In the rows, 128 means zero.
Each named turn below is shown by a few rows before and after it. Which turns, in which order, take the first row of each later pair to the second? The first pair is answered.
gepe:
[124 106 104 139 142 122 135 157  91 162 134 104 116 161 120 142 131 135
 100 152 121 110 122 127 141 107 111  89 169 123 128 110 160 136 135 146
 152 179 133 179 157 104 112] -> [100 166  96 164 119 148 140 146 163 125 137 169 122 122  79  88 120 136
 156 136 130 144 135 140 136 109 142 100 107 133 123 117  95 164 121 100
 146 150 161  95 110 148 124]
[121 120 148 164 133 127 129  92 112 101 131  99 117  95 114  87 128 170
  96 159 127 101 116 148 146 177 132 148 176  95 149 102 132 145 115 172
 105 104 135 149 149 114 152] -> [ 99 119 139 168 122 139 137  97 129 101 138 114 112  93 104  74 128 183
 106 163 131 113 124 163 133 161 146 142 162  86 154 107 122 155 107 159
 110  98 137 136 140 120 151]
[130 139 148 117 142 116 100 121 118 121 118 112 124 121 132 145 127 145
 125 130 113 132 121 136 105 139 123 146 149 126 107 143 107 117 128 124
 137 109 131 135 142 128 146] -> [114 129 140 115 134 124 110 125 125 130 123 115 120 123 128 139 126 155
 126 134 114 135 127 149  92 124 133 136 149 117 111 147 104 119 121 118
 139 114 129 132 140 127 142]
vined:
[101 102 117 118 124 138 128 141 116 139 141 120 128 153 137 133 137 147
 120 119 132 124 140 139 104 100 136 127 144 126 135 137 128 124 138 132
 130 138 104 151 114 130 139] -> [ 96 106 112 122 120 141 129 139 122 138 145 125 129 149 135 129 137 151
 125 118 132 129 144 141 101  95 138 125 138 125 135 135 124 128 137 128
 129 136 105 142 113 134 139]
[123 105 117 101 150 108 128 141 116 159 138 129 108 149 115 147 111 126
 112 145 127 101 127 126 132 123 115 121 172 134 134 115 167 115 132 142
 150 161 118 134 139 116 126] -> [116  90 115 109 126 117 147 122 109 140 135 110 114 134 123 132 131 142
 103 164 145 121 109 157  98 104 146 118 141  95 128 133 137 112 107 137
 143 125 116 108 154 109 131]
[132 115 137 127 128 134 123 142 109 147 120 121 130 135 118 135 140 130
 121 131 111 118 132 123 138 127 115 138 151 140 144 130 149 124 129 150
 143 150 124 155 138 122 123] -> [122 110 135 135 109 142 133 127 104 131 117 115 127 121 118 125 156 145
 117 138 126 138 119 143 111 115 138 131 127 110 140 141 126 126 110 143
 139 123 124 132 145 120 127]
[134 115 137 123 135 122 129 127 103 135 122  98 129 136 145 146 141 136
 110 120 130 116 112 130 120 122 126 125 131 116 125 131 137 111 125 134
 132 132 120 142 148 102 134] -> [111 128 127 134 120 141 138 131 137 123 130 129 127 123 127 122 137 146
 135 121 137 131 118 146 105 108 150 122 106 109 127 136 107 126 113 111
 134 120 130 107 129 124 137]
Mosev:
[142 151 138 128 116 122 123 108 134 120 118 110 139 125 140 119 125 142
 152 123 138 140 119 131 116 141 148 138 108 116 132 137 101 133 117 125
 120 107 137 111 131 130 134] -> [150 141 141 124 118 118 122 108 120 121 116  96 136 130 149 126 129 141
 140 129 142 133 114 130 114 140 143 137 118 114 132 136 110 129 118 134
 121 107 130 127 141 121 136]
[107 126 138 130 110 144 136 147 158 151 166 131 113 146  99  94 111 153
 152  74 102 124 110  65 154 162 101 123 129 153 142  92 153 156 151 124
 109 122 149 145 115 130 126] -> [121 107 144 123 113 132 134 143 128 160 161 102 113 154 115 111 122 153
 129  83 102 116  99  64 152 163  92 119 142 143 140  93 169 145 152 142
 111 123 140 168 137 111 125]
[156 122 145 125 137 107 118 112  87 121 115  92 133 141 135 156 138 118
  94 118 133 130 112 116 128 133 107 141 140 126 112 127 127 116 124 132
 127 117 121 146 164 106 121] -> [100 100 118 128 114 137 140 135 122 133 134 124 120 141 103 130 130 151
 107 127 141 143 133 154  89  84 142 111 131 104 127 135 107 128 106 102
 137 125 121 125 154 120 118]
[150 123 150 115 138 112 123 123  87 171 111  95 118 105 135 151 124 107
 114 120 115 125 124  98 117 149  94 101 130 145 119 126 153 115 140 142
 106 123 117 169 133 123 131] -> [ 98  96 122 115 118 143 147 148 114 181 134 120 104 105 112 132 119 142
 121 130 121 137 138 133  80 103 125  72 123 124 135 133 136 130 128 115
 116 130 116 156 125 130 131]
deva:
[122 147 145 130 143 114 131 125 111 119 135 143 126  81 128 128 130  96
 149 111 165 159 123 108 152 151 129 137 111 149 151 144 114  94 123 143
 106 114 137  65  75 122 132] -> [119 136 142 130 130 119 138 120 108 116 135 136 127  82 131 123 136 104
 145 120 168 168 118 120 136 139 140 134 104 132 150 153 105  89 117 141
 107 105 134  58  86 116 134]
[119 107 111 150 140 157 137 136 139 138 159 126 129 125 145  94 128 139
 125 120 124 128 122 174  81 113 168  91 133  82 165 113 151 144 116 119
 126 147 153 140 152 155  97] -> [129  95 117 143 149 150 134 138 119 147 158 114 130 134 157 110 130 136
 115 117 119 117 120 168  88 121 154  94 151  85 163 112 163 138 120 133
 128 156 147 159 164 150  93]
[124 154 136  99 141 118 121 112 124 105 113 166 123  83 128 107 115  90
 163 116 102 123 117  91 163 166 123 166 114 148 147 140 123 137 153 136
 121 138 129  91 146 145 125] -> [108 149 127 105 126 128 127 109 130  98 115 171 124  79 124  96 122 103
 162 124 113 137 112 112 143 152 144 163 100 127 148 153 104 139 137 125
 119 122 129  70 148 148 127]
Pairs:
(2 to 3 turns a pair)
[111 105  95 135 122 128 138 148 141 130 143 153 127 128 134 108 133 150
 145 153 158 144 139 149 103 102 134 105 103 109 136 134 131 146 108 101
 140 115 124 102 103 133 137] -> [116 121  95 129 136 122 129 164 153 143 147 168 127 136 130 116 117 138
 153 141 143 124 155 127 129 114 114 108 123 139 137 124 149 148 129 102
 146 143 124 119  88 139 132]
vined, deva
[181 156 161 133 132 101 103  86  94  87  99  92 148 109 146 134 127  93
 137  98 132 114 116  94 169 169 105 158 109 158  96 129 151 122 125 136
 113 102 130 130 155 119 133] -> [169 146 152 141 108 113 116  75  95  70 101  91 149  94 144 116 144 112
 135 113 150 137 107 126 136 150 134 146  82 123  95 141 119 123  99 126
 110  71 130 103 164 118 138]
vined, deva
[181 128 130 146  99 100 153  84 127  98 118 102 137 133 139 115 150 121
 101 130 146 159 131 133 135 170 142 168 126  70  73 161  94 128 112 158
 107  74 153 104 129  90 151] -> [185 156 133 133 135  91 131 117 152 126 128 139 132 152 123 133 111  96
 123 102 114 125 159  87 189 194  97 173 168 133  80 133 135 133 157 157
 115 133 159 138  99 109 147]
vined, vined
[148 134 125 143 154 104 115 150  87 141 127 147  98 128 134 103 119 121
 118 139 148 104 111 128 124  84  89  84 211 147 154 141 122 118 121 166
 136 161  78 183 153 116 132] -> [137 184 119 171 132 119 122 125 132  99 125 187 104  90 109  62 120 123
 161 135 164 137 108 139 112  88 121  99 151 141 145 151  61 134 103 131
 127 118 103 107 123 148 143]
vined, Mosev
[166 145 129 113 130 107 118 133 130 108 118 111 145 135 179 151 121  91
 125 147 112 129 124 134 166 139 105 187 140 118 131  99 138  94 109 145
  95 115 132 115 145 113 140] -> [155 137 126 117 113 117 129 126 132 100 118 108 145 126 179 141 134 105
 125 157 126 145 118 155 140 123 125 180 119  94 134 108 119  96  89 136
  93  94 133  97 148 113 142]
vined, deva
[110 146  91 143 104 139 149 123 186  94 121 182 142 118  86 107 157 144
 169 136 122 128 141 131 145 122 169 114 107 148 123 125  72 136 151 126
 139 130 184  63 101 163 128] -> [166 162 123 132 144 102 121 118 150 101 104 151 151 134 115 150 155 107
 151 117 104  97 124  82 197 173 117 145 145 184 111 108 115 120 183 165
 133 152 179 114 111 147 123]
gepe, deva
[148 110 131 141 148 130 140 132 116 135 149 123 108 141 130 135 127 123
 122 121 126 120 117 131 141 128 123 128 144 139 134 137 143 116 133 142
 117 133 117 158 125 107 122] -> [139 130 129 156 134 139 142 125 135 112 147 144 113 123 120 110 132 124
 141 116 139 138 116 141 127 124 145 130 107 128 129 145 109 127 122 124
 113 110 126 117 114 122 128]
vined, Mosev
[142 136 155 132 149 136 129 119 114 137 118 131 156 120 160 152 165 118
 122 133 120  92  97 143  94 152 104 137 153 166 100 153 125 111 138 127
 106 168 137 116 109 100 142] -> [130 134 147 128 151 142 131 133 130 147 128 143 151 126 147 154 152 121
 126 131 112  86 111 142  95 146 103 130 160 172 108 149 131 117 144 120
 112 185 136 121 103 107 141]
Mosev, Mosev, vined
[119 152 124 155 140 116 121 100 116 100 143 115 133 107 135 137 110  77
 134 118 131 105 133 142 153 141 115 168  96 120 117 118  93 136 155 108
 130  94 155 122 108 144 134] -> [ 72 110 102 148 124 138 138 123 128 120 162 126 121 120 120 127 106 111
 127 132 136 107 147 176 115  95 138 135 109  94 133 126  91 140 143  96
 143 107 144 126 112 141 128]
vined, Mosev, Mosev
[131 163 140 137  84 118 130 103 152 108 131 133 144  92 121 113 129 129
 149 109 134 153 119 128 122 130 155 138 102 122 128 134 109 132  97 125
 147 109 132  77 136 170 139] -> [128 146 140 134  78 119 135 101 139 113 129 114 139  97 131 115 141 136
 131 117 140 155 112 141 106 118 158 132 105 105 129 141 111 126  88 130
 148 104 123  84 154 161 138]
gepe, vined
[130 163 132 142 130 141 127 115 151 113 107 156 118 117  97 115 126 122
 159 103 142 153 171 142 137 130 160 142  98 129 126 131 121 141 124 117
 112 111 128  97 102 126 132] -> [169 164 153 136 150 118 112  99 115 112  96 119 126 124 121 138 133 104
 138  99 136 139 156 117 161 159 134 158 116 140 117 124 143 125 137 144
 105 110 124 128 119 108 130]
Mosev, deva
[125 145 126 146 122 124 131 132 177 139 123 163 126 113  97 123 118 118
 150 122 111 151 138 128 137 120 135 123 124 144 131 106 107 169 131 110
 132 131 161 105 112 134 143] -> [169 120 148 147 122 101 126  97 118 127 104  97 138 112 141 147 148 107
 111 134 120 150 101 121 137 140 127 134 126 117 117 112 118 148 124 147
 122 101 148 130 151  99 146]
Mosev, vined, deva
[160 137 145 132 116 119 130  89 119  76 110  78 142 118 146 142 165 113
 118 130 129 130  98 109 130 167 142 136  89 106  96 138 129 117 111 138
 128  90 100 105 137 114 147] -> [116 113 121 129  98 142 150 113 139  87 128  99 130 119 125 124 160 141
 123 144 138 142 114 144  94 123 170 109  83  83 112 144 114 127  99 118
 138  92  96  89 132 122 145]
vined, gepe, vined
[109  98 127 104 148 108 110 153 109 143 125 127 140 145 118 147 121 133
 106 124 119 104 143 108 144 121  98 122 178 143 122 115 168 104 149 150
 131 166 111 168 152 117 118] -> [ 66  96 107 108 130 135 126 168 150 142 139 165 130 138  90 120 116 155
 129 126 126 121 163 130 121  90 125 102 157 133 132 120 142 119 136 119
 136 162 117 135 134 137 117]
Mosev, deva
[108 153 104 131 138 158 121 156 151 133 155 174 110 110  93 127 114 124
 167  98 128 118 160 118 128 130 134 120 117 158 136 119 111 150 148 111
 121 134 137 123  90 156 134] -> [152 106 129 130 129 131 123 115  67 121 132  78 124 110 151 161 163 127
 106 126 147 119 109 132 104 139 135 124 117 105 124 134 120 118 124 156
 111  92 120 153 156 103 134]
gepe, vined
[145 139 133 120 160 124 106 149 136 147 112 135 141 135 129 143 112  91
 146 114 109 107 153  90 161 148  73 145 162 183 129  95 154 130 159 132
 135 152 127 161 109 141 128] -> [ 89  87 107 132 103 160 146 135 134 126 124 120 137 113 123 106 148 146
 129 154 149 154 137 171  74  81 144 107 111  92 136 128  94 135  99 110
 133  97 121 110 135 137 131]
vined, Mosev
[211 172 142 122 150  79 124 128 124  78  92 125 128 131 153 118 140 116
 140 119 130 120 135  87 122 115 136 144 127 148 125  87  98 131 147 140
 125 152 148 153  84 133 153] -> [158 131 114 122 117 109 153 141 136  84 112 130 113 135 136  98 149 162
 131 145 148 141 145 136  66  55 178 105 116 105 140 103  76 139 116 121
 133 144 142 139  92 131 152]
Mosev, vined
[101  72 142 137 111 152 128 189 159 173 169 104 108 114 115 143 147 139
 100 139 140 104 142 123 143 124 165  88 142 120  98 143 185 125 122 122
 155 148 152 179 113 109 157] -> [104 114 147 145 118 151 116 190 189 166 167 140 109 105  97 132 129 120
 129 120 133 104 153 103 168 141 155 101 130 150  91 134 180 139 133 110
 152 151 164 159  84 134 161]
deva, Mosev
[106 114 120 113 112 142 154 118 138 134 118 134 120 127 114 115 139 142
 115 148 153 140 114 149  91 113 159 116 122  87 141 164 104 116 111 121
 136 108 142 147 137 133 122] -> [133 105 133 106 129 124 142 111 109 142 112 106 121 135 136 137 142 130
  94 149 145 124 105 133 108 132 136 125 144  95 139 160 129 105 124 148
 133 115 132 178 154 118 119]
gepe, gepe
[170 105 144 130 154 109 116 113  79 134 110  81 148 142 166 162 127 112
 103 134 144 118 104  94 147 155  97 127 143 127 123 138 153  95 141 145
 119 138 122 157 151  95 133] -> [116 160 117 151 133 146 123 133 172 114 127 180 144 115 108 107  97 122
 175 112 147 143 142 108 143 134 127 121 100 145 125 136 100 131 137  84
 122 138 152  79  84 149 140]
Mosev, Mosev
[139 149 135 106 151 100  93 157 138 161 131 135 151 129 141 163 111 117
 149  89 108 108 161  94 162 153  82 139 141 164 134 106 184 131 177 136
 124 159 102 160 117 124 145] -> [124 177 126 122 136 114  95 153 180 142 134 171 152 109 120 135 106 119
 180  83 117 127 165 104 155 147 101 143 108 164 128 109 152 146 167 109
 124 145 116 114  89 147 150]
gepe, gepe
[133 108 128 161  98 149 134 117 153 119 146  98 126 146 134 104 165 145
 124 136 131 143 138 152 123 128 128 112 110 100 153 141 132 152 130 138
 146  93 132 122 149  92 130] -> [163 136 144 159 124 128 111 118 152 122 138 101 131 151 137 119 152 117
 130 120 117 126 137 115 165 164  97 132 129 140 146 128 154 149 152 150
 142 109 137 142 140  93 128]
Mosev, gepe, deva
[131 145 122 131 141 136 141 133 145 147 138 163 100 123 115 133  96 121
 153  98 115 127 136 124 144 141  86 123 131 164 116 149 163 156 137 127
 137 143 121 141 129 110 131] -> [149 151 131 149 122 134 146 100 132 115 125 142 110 102 127 118 121 125
 153 110 135 154 108 140 126 143 107 136  90 132 100 164 128 154 113 127
 126  94 123 109 141 106 138]
vined, vined, Mosev
[102 133 114 127 119 148 126 153 161 143 141 154 114 144 114 125 131 143
 139 110 113 130 157 115 124 119 151 108 138 140 137 134 127 129 142 109
 131 141 126 125 113 132 128] -> [101 122 116 122 121 146 129 151 150 151 143 144 109 150 117 130 130 144
 131 110 112 127 157 114 127 113 149 104 150 139 140 132 133 127 145 117
 132 147 122 136 118 125 126]
vined, Mosev
[110 171 117 132 108 134 106 148 140  88 108 151 128 103 116  70 116 145
 143 124 128 175 131 136 126 128 114 143  96 126 112 115 104 122  70  77
 119 120 141  71  97 131 127] -> [155 170 141 116 145 102  84 149 101 109 100 118 132 123 140 110 110 116
 122 111 109 142 125  88 173 166  68 160 143 162 107  96 153 106 102 114
 119 152 133 128 110 116 121]
gepe, deva
[131 142 167 158 113 127 111  86 153 117  86 116 120  95 161 136 117 114
 108 114 135 162  93 104 138 170 125 151  75 144 120  92  99 113 101  94
  85 119 170  79  98 119 115] -> [123  93 163 149 103 127 127  87 118 129  89  78 115 107 175 147 134 132
  74 135 144 163  83 125 110 147 135 134  87 109 126 101 108 104  85 109
  89 114 157 100 130  91 111]
deva, Mosev
[157 124 128 144 139 101 139  97 112 107 121  81 122 123 159 159 114 131
 118 123 153 119  94 107 157 149 102 176 124  97 103 118 144  92 132 154
 122 126 147 162 185 109 117] -> [142 139 123 156 118 115 145  87 133  83 120 100 127 103 145 130 120 141
 138 125 166 143  90 125 140 143 125 178  87  82  98 130 106 100 114 133
 117  93 157 114 171 125 127]
vined, Mosev
[120 131 114 124 129 146 131 154 158 136 134 171 126 132 117 122 106 113
 144 122 132 127 144 136 131 133 116 125 132 139 119 113 136 142 154 106
 133 132 120 136 103 140 126] -> [148 130 130 135 118 135 131 113 126 105 114 134 137 116 143 120 134 110
 128 136 148 142 109 146 117 145 129 139 104 110 107 128 115 134 132 117
 118  87 121 119 128 123 133]
vined, vined, gepe
[119 133 127 132 155 123 125 121 126 134 141 163 127 131 122 124 117 109
 154 100 107 113 159 112 149 152 114 139 127 148 135 109 117 131 151 124
 133 136 133 139 106 136 135] -> [104 108 119 126 153 131 133 133 118 150 150 155 120 142 118 128 117 119
 143 106 106 109 164 119 137 135 116 126 142 140 143 110 127 130 149 125
 139 150 128 152 117 130 130]
gepe, Mosev
[126 141 127 118 144 124 126 157 153 151 126 144 112 126 115 129 100 113
 151 112 119 107 154  89 160 145  96 138 155 158 119 114 172 127 150 136
 138 172 124 148 110 142 135] -> [ 85 101 109 127  99 153 156 145 151 139 135 134 107 115 113  97 126 153
 136 144 152 142 140 152  91  92 152 106 121  90 125 137 128 128 104 117
 139 131 118 112 132 132 136]
vined, Mosev
[109 109 113  92 139 132 134 149  97 173 150 101 133 131 171 149 123 126
 128 139 114 117 144 148 138 153  94 116 153 162 147  98 154 103 159 173
 131 139 158 152 101 123 127] -> [ 75 129  97 107 113 157 149 146 141 154 159 138 130 106 142 112 122 143
 155 141 126 146 153 172 111 128 133 107 113 143 146 108 108 120 137 137
 132 114 171  97  79 146 134]
vined, vined
[ 92 136 108 128 138 153 125 161 158 143 154 157 117 147 108 136 103 126
 158 113 116 104 158 119 128 108 140 116 138 149 139 108 136 142 140 106
 127 165 138 135 106 153 126] -> [143 174 137 139 152 129 108 128 140 117 130 138 133 133 130 143 111  95
 162 101 114 102 135  91 163 155 122 154 122 166 120 106 135 135 147 124
 114 143 148 129 105 153 133]
deva, Mosev
[114 167 133 143 164 149 106 149 114 110 120 142 138 157  95  90  85 128
 116 105 107 131 165  94 180 169 118 141 122 159  95 112 127 136 167  93
 126 133 145 144 128 115 104] -> [ 78  99 115 137 130 172 137 151  86 118 129 112 129 168 103  86 110 170
  83 139 127 147 155 148 119 118 156 107 121  97 105 129 116 126 133  93
 131 114 127 144 165  94 100]
vined, Mosev
[137 109 143 117 128 110 123 108  75 104 109  93 123 122 146 132 143 120
  89 141 145 129 113 119 125 139 118 126 131 111 122 120 134 113 124 156
 115 116 123 128 157 110 129] -> [ 88 130 118 115 132 135 127 156 145 128 136 170 106 129  98 108 106 131
 131 122 127 124 160 124 130 113 119 104 142 143 141 108 135 140 140 119
 129 160 134 114 107 147 124]
Mosev, vined
[111 162 126 140 106 137 110 114 173  86 164 120 109 131 102 128 142 136
 164 133 144 119 138 132 145 142 143 160 120 121 154 124  95 126 147 135
 144 128 126  79 127 126 154] -> [115 131 124 121 124 127 106 130 140 116 168  91 104 157 118 161 141 131
 133 136 129  93 142 119 153 139 118 150 168 128 166 113 138 112 165 157
 151 158 110 135 148 104 144]
vined, deva, gepe
[136 118 120 148 105 132 132 106 127 104 134 118 121 127 115 135 129 146
 105 149 148 155 122 134  93 120 159 140 101  96  98 144  96 115  98 112
 126  77 128  94 142 125 139] -> [150 171 129 145 136 124 110 124 161 109 134 162 124 127  96 136  97 117
 139 119 123 136 147  89 144 158 125 158 118 157  96 125 112 126 133 104
 127 113 142  97 101 149 137]
Mosev, vined
[107  99 126 111 114 138 137 123 118 121 129 109 127 113 138 115 133 134
 108 152 140 160 124 158 104  99 144 118 112  93 132 135 111 144 117 121
 128 104 118 110 140 134 130] -> [147 113 148 106 144 113 116 118  96 124 118  88 133 123 160 138 130 106
  94 139 123 137 117 121 142 139 106 138 138 120 127 125 144 131 140 146
 124 118 113 147 150 118 127]
Mosev, gepe
[149 125 145 127 141  91 129 114 116 129 131 108 151 105 129 151 172 104
 116 135 131  88 135 123 117 117 111 147 117 115 137  99 139 147 137 129
 161 128 143 133 166 119 145] -> [131 146 134 134 142 101 127 127 153 126 140 147 147  99 103 134 156 106
 143 120 126  92 152 121 122 112 114 148 111 132 142  94 130 159 143 108
 167 136 156 114 139 142 146]
vined, vined
